(in the rows, 128 means zero)
Each named turn below is shown by a few rows before and after it. Which turns, in which order, take the first row of each later pair to the second? The first pair is answered.
Q:
[138 116 128 107 162 120 142 119 139 151  96 136 150 125 104 144 139 127
 157 139 150 160  76 130 134 118 145 127 155 122 125 136 132] |-> [146 108 128 101 161 112 144 122 138 147 110 140 155 133 129 141 138 120
 150 138 153 151  76 126 137 116 147 109 156 132 122 135 135]
[145 114 132 140 100 117 156 110 124 139 152 166 112 168 156 128  76  69
 127  87 154 105 159 134 137  94 179 117  52 147 168 116  95] |-> [133 127 143 158 103 124 149 102 121 142 140 154  93 163 117 130  73  78
 134  84 145 115 167 139 128  95 177 142  44 138 174 118  90]
[157 105 126 125 168 155 144 133 117 136 110 147 151 169 129  85 152 107
 153 123 131 148  79 150 141 119 138 122 205 131 135 182 153] |-> [164  92 126 123 156 143 144 134 116 132 142 146 156 177 171  88 141  94
 143 114 142 133  83 135 147 116 138 101 195 145 129 174 161]
T:
[ 85 110 112 131 129 102 141 130 104 139 122 147 140 128 154  99 124 156
 126 163 107 155 142 126 128 114 108 109  78  98 122 153 116] |-> [ 86 115 109 129 140 101 142 127 101 137 103 148 145 130 138  93 132 153
 132 167 112 168 123 136 125 117 113 113 101  90 117 154 116]
[ 93 127 147 135 115 125 146 113 100 122 160 100 106 154 120 141  95 130
 141 131 143 155 115 107 147 114 136 119 113 126 124 126 107] |-> [112 116 121 121 116 149 139 149 117 116 174 121 139 136 149 126 122 152
 137 127 117 128 152 106 153 128 132 107  93 131 145 133 100]
[116 144 149 144 102 102 113 121 120 140 136 113 114 121  91 147 103 105
 129 126 138 126 131 130 130 141 130 150 124 126 132 131 114] |-> [132 130 123 131 105 121 109 154 137 131 147 134 138 108 118 139 124 125
 121 118 114 106 163 129 136 148 128 144 101 125 149 131 106]
[126 119 117 123 113 135 126 134 136 125 157 132 136 128 165 141 137 126
 118 122 114 106 141 124 133 130 133 121  93 138 126 129 124] |-> [142 115 104 115 138 147 134 142 133 124 123 137 154 132 141 117 164 131
 130 140 109 136 113 142 137 135 134 128 149 122 122 137 124]
X:
[125 140 138 133 116 119 127 117 118 128 117 120 111 137 129 139  99 110
 125 137 140 134 109 117 119 123 125 122 131 130 104 112 146] |-> [125 155 129 136 121 140 120 126 132 131  94 127 109 126  95 135 117 131
 130 137 114 136 124 129 116 132 119 142 125 119 125 119 132]
[131 152  85 119 137 145 129 151 139 131 116 141 137 111 116 109 150 140
 116 145 114 127 150 130 117 158 120 104 120 116 138 137 117] |-> [134 132  94 116 127 118 135 146 127 125 145 142 148 130 158 109 133 118
 106 145 140 123 130 123 125 148 128  75 131 132 121 130 134]
[100 172 142 132 133 121 130 126 129 112  86 106 117 138 100 109 125 105
 123 131 114 149 157 134 118 120 132 149  98 143 101 127 118] |-> [117 154 122 112 144 137 132 154 141 108  81 123 144 135 120  90 153 117
 122 136 102 147 165 134 132 127 133 137 110 145 105 135 116]
Z:
[149  88 139 120 133 108 121 161 121 114 145 106 127 121 144 131 126 134
 101 130 122  90 146 103 142 141 144 139 132 133 135 148 117] |-> [148  89 138 117 136 109 121 162 122 113 147 105 132 118 145 130 134 135
 102 131 121  89 142 104 143 140 143 139 135 133 133 150 118]
[151 111 114 114 138 137 131 145 134 109 123 151 174 131 170 116 152 128
 127 132 133 126 125 121 146 132 132  97 155 137 114 124 141] |-> [139 111 132 127 124 112 134 124 119 112 141 134 154 142 177 130 129 114
 125 125 150 127 113 113 142 126 137  94 145 146 103 116 147]
[110 139 151 150 115 106 119 129 138 137 135 119 100 138 128 146 111 107
 118 116 124 143 134  92 118 104 114 124 109 134 117 114 143] |-> [111 142 141 151 117 129 115 144 146 136 123 128 110 119 116 140 128 128
 122 114 100 135 156 100 115 114 105 137  97 125 135 116 133]

(2 to 3 turns a pair)
[125 132 118 128 139 148 112 143 142 131 107 131 129 118 105 128 144 146
 139 127 111 131 142 137 121 131 117 145 128 116 154 133 130] |-> [126 124 112 126 134 147 110 151 147 131 125 138 135 118 128 127 139 145
 134 126 108 116 154 129 124 131 122 136 111 121 156 134 128] => T then T then X
[112 118 122 127  93 146 125 146 170 133 144 110 161 116 154 160 122 129
 109 138  94 109 147 111 122 143 145 120 120 163 124 135 113] |-> [107 125 136 129 119 134 133 120 148 131 113  98 152 130 112 150 117 104
 122 154 121 149  89 124 120 133 146 127 186 149  98 142 129] => X then T then T
[128 133 151 133 154 137 126 112 149 130  91 136 135 108  82 148 140 116
 146 132 126 136 119 153 133 146 131 164 137 102 154 161 104] |-> [129 119 155 136 122 118 126 119 154 125 143 137 132 108 140 165 117 115
 122 112 118  93 160 126 130 145 133 137  71 126 158 147 107] => Q then T then T
[ 99 146 123 137 125 126 140  95 128 127 129 119 107 131  86 139 108 103
 121 134 137 139 111 130 108 114 127 136 140 132  93 133 149] |-> [131 125  86 109 128 161 141 148 157 114 135 150 153 113 126 120 147 134
 114 134 103 107 156 131 122 128 127 122 115 133 128 136 136] => Q then T then T
[135 127 137 134 106  81 149  92 106 138 132 121 107 129 160 168 102  78
 118 121 159 149  73 117 125  80 136 113 147 155  79 115 155] |-> [122 141 135 148  80 100 133 102 123 137 147 114  84 112 156 191  91 109
 110  96 118 120 134 105 116  92 130 127  64 153 111 113 135] => T then X
[ 91 150 160 134 136 103 128 122  98 169 140 131 109 132 105 116 130 100
 128 164 143 169  96 134 175  96 131 116 174 120  93 117  96] |-> [117 132 139 115 145 117 135 146 111 162 141 151 143 130 133  93 158 108
 123 168 134 165 107 137 190 102 130 102 185 123 100 122  96] => X then X then X
[144 153 171 156 179 123 163 130 146 109 148 144 124 132 146  64 140 102
 164 150 143 143 118 180 124 115 135 115 183 148 114 113 160] |-> [138 165 156 161 169 159 150 152 171 112 141 147 120 107 123  67 152 141
 163 136  98 125 176 179 116 135 122 140 124 141 151 122 133] => T then X then X
[120 135 148 133 147 138 134 109  98 142  82 122 113 133  71 103 156 120
 137 141 148 163  84 160 129 122 140 143 195  93  97 131 134] |-> [108 154 142 147 113 166 115 133 127 149 109 122  90 104  75 132 142 165
 124 109  93 118 176 142 119 139 129 163  71 103 144 126 105] => T then X
[149 145  73 120  98 123 141 166 135 114 144 140 108 124 145 111  97 104
 130 132 128 109 181 112 113 127 116 116  86 112 147 129 134] |-> [149 155  79 119 133 121 147 153 122 119  95 136 114 135  85  96 114  98
 148 155 145 158 133 138 114 124 113 134 162  92 134 139 137] => Q then Z then T
[111 154 135 140 132 128 138  88 114 130 105 109  83 119  73 153 108 124
 143 118 129 121 121 152 117 120 138 146 117 120 117 131 116] |-> [120 151 124 136 124 148 137 106 128 127 113 120  92 107  83 153 116 146
 135 107 107 106 157 151 120 129 134 149  81 123 136 131 104] => Z then T
[118 117 149 166  83 101 114  92 118 122 185 112  82 140 146 150 104 112
 122 121 148 111 132 106 110 134 128 109  89 148 118 113 143] |-> [103 145 151 177 107 127 111  90 119 131 129  98  65 124  62 146 119 135
 139 129 127 140 133 130  96 142 116 153 107 119 132 126 131] => Q then Q
[119 108 140 138 101  98 118 103 110 129 176 129  98 124 179 150  87  99
 102 112 171 107 141  96 132 136 137 105  84 146 113 116 154] |-> [112 143 127 143 124 155 105 126 137 136 122 127  83  93  91 146 123 150
 120 110 112 116 183 122 116 157 122 166  57 119 155 137 119] => Q then X
[119 114 125  97 150 106 156 121 140 134 130 120 129 133 125 107 155 113
 142 127 136 146 106 136 117 133 132 169 140 103 128 112 170] |-> [125 105 113  93 141 117 154 143 150 132 146 126 142 125 152 106 163 124
 138 122 119 123 131 131 121 141 132 159 112 110 142 112 160] => Z then T then T
[128 138 151 140 133  96 139 101 106 120 127 116 118 147 116 127 114  99
 135 141 158 155  81 130 126 114 130 120 168 133  93 133 150] |-> [122 149 147 145 143 110 137 107 114 125 107 118 112 139  85 124 123 111
 138 141 147 165  87 139 123 115 128 138 165 121 109 138 140] => X then Q then Z
[139 134 131  98 155 149 131 132 114 137 108 127 170 117  95 114 141 154
 155 155 105 116 141 114 127 142 135 132 132 103 142 130 117] |-> [147 116 129  83 149 134 137 139 108 132 133 136 188 124 140 112 138 148
 147 155 120 101 137 102 136 136 140 103 139 109 135 124 120] => Q then Q
[141 110 127 128 164 160 139 129 116 103 115 127 144 122 157 124 163  89
 108 140 114 126 107 131 158 125 149 104 185 118 104 125 134] |-> [128 109 138 135 149 143 137 114 105 104 135 114 130 127 176 137 142  77
  98 129 125 121 102 118 155 118 149  94 165 132  95 118 142] => Q then T
[143 134 110 118 117 141 124 147 132 129 134 141 130 120 142 131 143 149
 117 124  99 109 165 127 135 128 120 129  90 128 148 125 117] |-> [131 153 119 122 136 150 126 132 126 134  96 132 120 119  84 125 144 145
 132 135 107 141 134 149 130 127 120 153 129 115 143 134 117] => T then T then X
[159 111 150 128 145 103 152  96 110 122 133 112 127 159 150 135 113  85
 139 153 163 128  64 123 125 110 136  97 160 133  91 118 151] |-> [148 111 156 138 122 100 148  93 112 123 160 104 108 154 163 157  96  85
 132 136 154 107  87 112 116 106 137  98 119 142  95 113 147] => T then T then X
[115 145 116 133 151 158 133 149 146 132  83 126 124 105  68 104 139 155
 134 131  94 137 136 135 126 125 121 154 143 100 147 143 127] |-> [103 149 130 151 115 147 123 135 147 131 126 115  99 103 102 135 106 155
 119 110  90 109 170 114 121 122 121 152  74 118 153 133 123] => T then T
[158  99 164  92 113 111 132 140 143 104 120 161 131 119 159  68 160 107
 139 172 155 130 154 128 158 167 167 126 132 151  96 134 109] |-> [139 125 172 109 115 133 120 138 146 107  92 146 105  99  98  81 160 125
 149 175 126 137 173 135 149 178 156 165 111 138 117 145  96] => X then X then X
[117 128 105 112 137 147 119 133 145 111  92 132 135 143  80  95 166 168
 130 153 116 119 166 124 124 126 111 125 125 113 165 142 120] |-> [130  99  99  99 125 126 126 135 144 107 131 142 159 154 153  92 163 154
 116 152 134  99 166 107 136 119 121  86 120 133 151 135 133] => Q then Q then Q
